Each row is where one point has got to under a steady rotation. How many ticks took it there?
The counts run from 0 to 403.
[117 126 101 141 187 136 102 138 108 184 164 125 195 116 153 156 143 161
 147 186 159 144 123  74 174 155 147 154 140 149 103 118  84  94  88 138
 157 174 130 135 123 169 130 151 135 144 134  77 146 126 132 112 131 104
 108 105 146 151 134 113 124 104 103  97 124 142 165  94 126 134 144 123
 144 114 126 123 175 136 134 146] | 11
[105 119  99 131 166 120 118 129 142 174 141 125 159 121 129 149 147 164
 127 168 163 133 136  68 167 124 156 144 128 135  81 123  90 108 103 131
 146 177  94 138  88 166 130 139 130 160 135  92 179 132 114 112 118  80
 142 104 137 145 122  97 127 112  97  95 108 151 192 123  92 138 144 128
 164 108 147 127 185 158 146 153] | 182
[111 114  84 142 173 136  89 134 138 152 145 135 186 121 160 168 133 148
 166 184 145 130 107  90 172 164 143 138 142 133 103 141  77  97  94 142
 177 154 113 126 112 146 134 173 141 156 144  62 153 126 142 112 115  96
 110 137 158 135 115 105 143 113  92  91 106 127 162 107 119 126 128 105
 158 135 119 133 179 127 143 130] | 142
[128 129 100 150 152 135 107 149 105 141 150 133 195  94 150 181 113 144
 180 195 157 126 148  91 192 151 106 133 105 135  98 118 104  89  77 121
 159 137 122 148 121 170 149 136 130 153 148  68 147 118 146 109 154 123
  98 139 144 136 112 119 148 129 115 120 146 146 161 108 140 128 157 128
 170 140 135 121 183 113 119 147] | 259
[121 115 129 136 168 126 124 109  97 144 150 147 155 126 153 157 114 155
 153 172 136 120 137  85 154 168 122 141 130 161  78 100 107 105  83 145
 160 156 119 178 112 175 160 109 135 193 131  92 156 126 125 113 144 124
 109 134 138 128 146  82 149  94 141  87 124 158 160 117 157 114 114 134
 141 113 146 119 209 134 127 147] | 253
[103  99 113 126 166 121 110 132 113 135 162 146 166  96 120 148 123 127
 178 165 151 103 131  80 186 163 142 128 132 127 110 175  95  95  98 138
 172 162  94 152 108 157 155 153 133 154 150  72 162 118 132 141 118  92
 133 143 158 145 123 113 154 126 100  86 102 159 160 108 106 138 136 136
 152 114 135 114 184 119 139 128] | 310
[108  85 114 147 168 127  92 132 122 132 133 151 151 135 163 155 120 142
 185 158 128 108 129  90 160 139 120 144 121 164  88 132 115 123  76 157
 144 144 103 177 126 163 151 126 120 193 148  80 159 141 150 124 133 130
 119 133 134 120 130  80 159 106 129  75 111 159 166 127 161 126 137 112
 161 144 139 135 200 122 133 127] | 121
[109 107 107 135 181 134 105 148  92 160 158 134 180 110 156 133 113 146
 184 169 160 122 142  74 187 164 128 156 122 163  99 134 115 100  85 134
 126 142 123 160 123 174 141 139 130 151 159  80 140 138 136 130 137 120
 120 110 153 136 138 103 139 100 125  81 121 157 170  92 157 156 150 109
 141 139 133 135 182 132 124 135] | 278
[117 135  88 141 165 125 109 166 113 155 172 122 172 103 144 163 124 152
 173 185 147 105 146 103 177 158 132 120 117 137  98 132 120  90  77 138
 168 146  96 166 101 187 146 171 106 144 172  75 138 143 135 128 144 110
 116 135 141 124  97 118 162 126 108 108 138 136 150 106 131 137 144 140
 163 137 131 118 177 118 144 122] | 75
[ 98 114 109 140 160 113 135 129 109 170 148 149 137 121 157 147 119 150
 158 170 134  87 155  73 166 145 124 146 128 127  83 152 122 107  80 137
 145 152 108 185  91 187 155 118 131 158 149  99 156 135 110 129 148 116
 141 117 135 126 128  99 147 113 132  79 122 174 172 108 128 148 126 119
 148 126 167 103 189 142 124 141] | 82
[114  96 117 139 160 126 108 121 140 146 136 141 161 105 130 162 147 141
 156 163 144 107 115  66 183 105 131 148 108 142  89 141  93 134  82 137
 133 173 102 141 106 156 135 136 105 151 116  86 176 128 136 111 124  96
 146 103 135 140 118 128 141 122 103 100 104 169 192 106  98 125 174 142
 164 127 148 105 194 132 135 155] | 165
[122 129  92 150 175 149 116 127 134 175 130 139 182 132 150 162 138 146
 151 175 143 112 138  67 165 136 129 163 140 162  66 133  92 104  86 136
 139 165 138 147 111 158 116 138 132 163 134  70 159 124 139 104 134 106
 142  88 136 137 146 102 130 100 106 113 109 143 185 111 128 122 157 115
 141 143 140 132 188 145  94 153] | 396
[ 81 108  86 129 161 117 108 136 117 165 152 122 169 116 149 152 126 163
 163 197 158 121 151  74 183 126 137 131 114 118 109 144 104 102  90 128
 137 152 104 140  84 166 142 140 137 138 154  97 158 135 123 134 124  91
 130 125 144 132 110 102 140 119 111  90 113 154 197  98 110 168 137 100
 167 130 151 127 174 139 155 139] | 314
[111 110  80 137 162 121 114 139 151 157 151 141 158 120 148 160 138 152
 162 175 139 108 138 101 153 141 149 119 129 124  87 151 115  91  83 139
 181 159  86 159  84 165 133 149 133 169 162  73 167 139 134 132 108  80
 127 135 136 138 102  96 146 137  86 105 108 134 156 138 103 135 137 125
 174 139 141 136 185 129 137 133] | 340
[131 110 115 136 168 116 116 131 113 165 178 130 177 103 150 150 142 176
 151 185 162 127 132  90 158 137 140 122 108 162 100 101 126  96  69 144
 152 172 104 155  97 173 138 114 112 171 139  84 167 150 135 138 124  85
  95 116 136 152 115 110 131 116 110 121 133 138 158 120 129 137 151 148
 164 128 144 132 191 120 150 145] | 37
[ 94  90 100 149 172 134  95 135 136 155 125 135 161 116 161 139 129 144
 171 155 147 110 121  57 194 138 133 158 118 143  76 144 110 131  97 137
 111 145 114 146 121 155 135 145 119 151 145  89 160 139 130 113 128 115
 144 103 133 125 119  96 140 101 110  74 105 166 193 103 126 148 146  97
 148 139 137 134 176 150 130 147] | 147
[124 117 132 135 154 120 128 114 102 132 161 120 174  86 122 155 129 151
 148 172 154 103 122  67 195 163 116 136  97 149  75 106 103 122 102 133
 138 156 113 137 109 162 160 140  98 146 129  94 158 122 116 110 140 100
 124 124 140 132 118 123 150 105 127 103 126 160 185 105 112 117 139 159
 145 100 146  95 205 141 143 163] | 32
[108 136  92 137 174 140  90 154 136 175 129 124 161 144 145 174 132 153
 148 170 143 140 139  79 163 112 144 164 133 145  86 131  78 106  82 131
 139 158 101 163 103 183 133 158 127 154 137  81 150 140 136  94 142 118
 144  98 136 127 124 107 137 107  94  85 120 151 177 113 130 127 156 117
 166 132 135 127 174 136 121 123] | 380
[132 132 106 144 156 127 112 152 134 156 144 127 160 116 135 171 122 162
 141 169 158 134 154  94 157 123 142 128 108 155  65  93 118  99  78 130
 157 160  97 179  98 187 141 123 102 182 152  86 164 139 133 110 141 108
 114 123 123 132 112  97 141 122 104 116 146 138 158 147 135 117 159 152
 178 124 147 134 194 128 125 147] | 221
[133 147 115 137 164 126 118 130 114 162 145 116 160 109 145 177 125 172
 138 182 139 117 127  88 156 142 131 141 119 165  76  81 104 108  79 131
 153 154 105 160  85 187 149 158 101 155 142  95 154 143 120 101 153 105
 121 116 138 119 111 125 150  98 127 109 137 145 170 109 135 108 141 146
 156 122 144 108 201 136 138 132] | 234
[101 113  82 145 171 136  94 137 140 157 134 126 182 113 155 149 131 145
 165 175 151 116 120  72 183 162 142 146 139 144  80 143  95 101 112 139
 151 142 120 128 116 142 125 174 139 145 158  69 156 131 137 114 115  88
 137 125 151 129 120  91 137 104  95  89  99 143 185 107 114 136 127  90
 148 141 123 144 176 147 130 137] | 144
[129 125 101 147 180 137  93 147 119 172 160 143 188  99 144 162 139 148
 160 175 163 144 126  81 183 141 139 149 125 146  99 127  95  96  74 123
 162 171 121 140 123 165 127 139 133 153 134  69 154 128 143 112 134 106
 103 103 145 155 123 130 122 124  93 113 129 147 150 110 122 131 167 135
 161 127 127 125 179 117 120 148] | 9
[102 111 110 130 180 129  97 140 130 152 152 123 171 117 114 158 142 143
 143 161 150 132 120  68 186 140 154 147 120 140  95 144  75 114  97 142
 161 176  97 145 119 173 143 171  99 142 127  86 151 126 127 107 128  96
 143 111 141 137 123 118 141 115  86  78 112 152 174 107 102 130 153 152
 158  97 128 108 176 140 142 136] | 179
[126 116  99 134 169 129 112 133 127 140 146 133 162 121 160 155 117 156
 175 171 126  99 125 101 145 168 129 132 135 172  78 113 121  99  85 153
 161 135  98 167  96 165 144 162 114 175 167  75 149 152 140 130 129 101
 118 137 143 114 113  98 159  97 119  97 113 133 157 121 153 114 118 120
 145 156 128 141 204 123 136 109] | 105
[115 130  87 136 168 129 108 147 127 172 165 112 187 136 129 167 154 156
 138 185 161 128 150  84 166 112 142 143 116 146  96 136  91  97  80 139
 150 186 112 149 107 178 125 150 101 147 130  78 144 134 139 109 132 102
 143 105 128 151 131 104 145 121 102 115 122 133 183 107 112 133 172 145
 161 118 141 119 175 129 129 144] | 195
[114 103 111 141 149 125 109 141 142 123 158 126 172 112 112 159 137 129
 144 154 158 111 129  86 188 155 126 125  96 144  57 132 111 113 100 148
 170 162 103 155 134 162 147 150  84 174 143  71 154 118 135 106 121 105
 129 140 121 132 115  84 161 128  98  96 116 142 159 143 110 110 141 161
 164 107 131 119 194 135 130 158] | 190
[101 115  68 150 159 121 107 156 141 173 157 128 168 140 164 151 140 151
 163 178 147 107 153  97 163 143 144 131 122 120  88 155 119  93  81 149
 168 159 102 159 101 167 130 150 126 160 168  72 148 144 137 132 116  98
 128 131 125 129 110  85 145 127  97  95 108 132 163 117 118 152 124 106
 164 144 142 138 170 139 139 133] | 342
[118 119  89 154 166 128 116 122 155 183 127 148 143 138 176 164 149 163
 147 173 128 102 131  88 139 123 142 144 133 144  71 121 119 115  75 150
 154 161 106 161  83 165 121 132 127 182 141  90 176 151 126 113 130 100
 130 111 115 123 114  90 130 109 111  99 112 143 172 124 123 121 133 113
 163 150 153 130 192 143 131 140] | 369
[123 112 122 125 170 127 103 132 117 137 163 122 183 100 124 159 123 149
 149 173 167 157 128  86 167 153 149 122 116 161  91  99  89  95  90 132
 168 167  98 146 123 169 147 134 122 180 136  74 161 121 136 120 122  93
  98 139 149 156 125 108 140 118 101 102 131 138 155 133 135 117 145 154
 169 101 123 129 197 120 148 144] | 22
[124 116 107 163 149 116 136 118 138 162 150 132 153 114 154 160 152 156
 128 157 148  79 127  75 175 150 121 138 104 136  42 118 128 127  91 143
 150 163 119 153 101 162 137 130  98 163 128  93 164 125 118 103 135 101
 134 116 101 123 118  93 141 116 122 101 123 150 177 124 101 120 123 140
 150 124 157 104 196 162 129 183] | 201
[116  98  99 146 175 133  84 130 137 145 142 156 170 118 161 172 140 147
 180 181 134 121 107 100 167 142 141 136 132 135 114 145  86 112  70 148
 177 160 104 139 116 156 135 151 136 168 133  62 168 134 154 119 123 108
 102 142 145 140 110 113 142 127  96  92 112 145 150 108 119 126 142 122
 170 140 124 124 181 108 146 130] | 140
[ 92  95 100 124 160 117 107 120 114 142 152 113 162 137 155 138 124 166
 163 178 144 110 139  78 174 144 131 127 113 146  93 118 113 123 101 150
 129 144 101 150  98 171 152 150 101 157 150 105 152 150 126 128 120 104
 135 134 141 121 117  77 159  92 133  77 108 155 197 103 130 154 117 107
 148 121 145 130 192 147 171 137] | 317
[109  94 109 142 161 133  98 133 131 138 121 147 145 131 163 151 117 150
 184 161 127 110 134  87 162 134 123 139 116 161  79 123 122 120  74 145
 129 133 104 173 111 166 143 127 118 194 158  85 169 148 140 121 123 120
 116 131 135 118 119  82 150 102 121  84 114 159 172 126 159 133 138 102
 162 153 140 147 200 127 133 133] | 120
[131 106 132 157 166 128 110 111 125 137 152 138 170 113 158 156 140 149
 151 162 148 104  98  83 176 169 117 144 111 175  61  91 113 132  90 156
 154 155 132 146 131 155 143 138  99 178 131  83 160 131 135  98 140 119
 100 124 128 129 120  99 148 100 123  95 125 143 167 115 136 101 127 144
 139 121 131 120 210 141 142 169] | 3
[121 111  93 169 162 128 101 130 144 159 146 148 153 146 180 165 145 146
 156 167 126  93 116  99 166 157 120 138 127 143  64 132 114 128  78 169
 176 155 112 166 123 161 133 152 112 185 140  73 153 138 135  98 134 124
 112 134 115 107 113  75 151 109 113  75 119 138 147 124 132 116 106 118
 156 138 139 124 188 140 140 147] | 372
